The same turns and mirrors carry the whole set onto itself, and each row onto the other rows of its family. Which rows share a family with each named row? Give them in list order.
These 30 rows form 5 families of 6 rows each.
noda: | -100 |  137 |   33 |  156 | -157 |   54 | -199 | -141 |  129 |   35 |
Taz: |  153 |   65 |  -61 |   77 | -279 |  -21 |  -42 |   76 |  107 |  127 |
Gima: |  172 |   92 | -167 |   54 | -157 |  151 | -124 | -281 |   72 |  208 |
pefug: |  -88 |  150 |   25 |  107 | -187 |   71 | -121 | -190 |  171 |   13 |
defel: |   34 | -114 |  152 | -242 | -121 |  -11 | -145 | -100 |  -22 |  424 |
Zoka: |  192 |  123 | -185 |  -20 | -158 |  111 | -134 | -247 |  109 |  143 |
Vam: | -125 |  175 |   62 | -280 | -134 |   88 | -241 | -163 |  -86 |  337 |
Siza: |  -19 |  121 |   43 |  159 | -228 |  124 | -106 | -188 |  130 |   26 |
meb: |  199 |   87 | -204 |   24 | -175 |  115 | -113 | -242 |   24 |  212 |
Ramuv: |  131 |   61 | -105 |  105 | -330 |  -80 |  -65 |   33 |   76 |  177 |
muf: |   81 |   42 |  -43 |  132 | -311 |  -75 |  -65 |   65 |   57 |  143 |
Lif: |   92 | -108 |  124 | -217 | -187 | -131 | -145 | -162 |  -55 |  398 |
renef: | -243 | -114 |   22 | -230 | -279 |  -23 | -219 |  -45 |  -11 |  210 |
Zofat: |  -60 |  151 |   59 |  113 | -192 |   65 | -153 | -177 |  191 |    9 |
voraz: |  110 |  -57 |  120 | -188 | -124 | -102 | -143 | -148 |  -75 |  432 |
Pid: |  138 |   65 |  -88 |  128 | -240 |   -6 | -103 |   46 |   49 |   63 |
ridab: | -140 |  117 |   38 | -305 |  -74 |   26 | -236 | -110 |  -73 |  350 |
faten: | -109 |  130 |   27 |  138 | -164 |   79 | -201 | -227 |  114 |   28 |
ral: |  132 |   28 |  -56 |   94 | -262 |  -42 |  -29 |   58 |  109 |  112 |
vive: |  179 |  152 | -172 |   46 | -227 |   50 | -135 | -257 |   71 |  116 |
tunob: | -205 | -169 |   47 | -200 | -299 |  -47 | -214 |  -53 |   24 |  234 |
punem: |  122 |  -83 |  143 | -236 | -157 |  -54 | -195 |  -98 |  -60 |  398 |
Guz: | -207 |  -74 |   69 | -283 | -303 |  -46 | -182 | -111 |   49 |  313 |
gof: |  203 |  133 | -191 |    0 | -131 |   85 | -104 | -241 |   85 |  151 |
sobub: | -199 | -111 |   98 | -245 | -337 |    9 | -222 |  -58 |   36 |  249 |
fupeg: |  115 |  -95 |  161 | -250 | -145 |  -76 | -174 | -111 |  -25 |  359 |
Zud: | -194 | -107 |   69 | -283 | -319 |   15 | -205 |  -66 |   43 |  219 |
buf: | -131 |  154 |   77 | -236 |  -83 |  114 | -148 | -157 | -124 |  360 |
Guva: | -107 |  190 |   74 | -304 | -121 |   83 | -201 | -140 |  -83 |  333 |
zimol: | -193 |  166 |   21 | -235 | -112 |  119 | -184 | -149 |  -98 |  340 |

Which other rows belong to the same family as tunob? meb, muf, voraz, faten, zimol
Which other rows belong to the same family as Vam? pefug, ral, punem, gof, sobub
Which other rows belong to the same family as Zofat? Taz, Zoka, fupeg, Zud, Guva

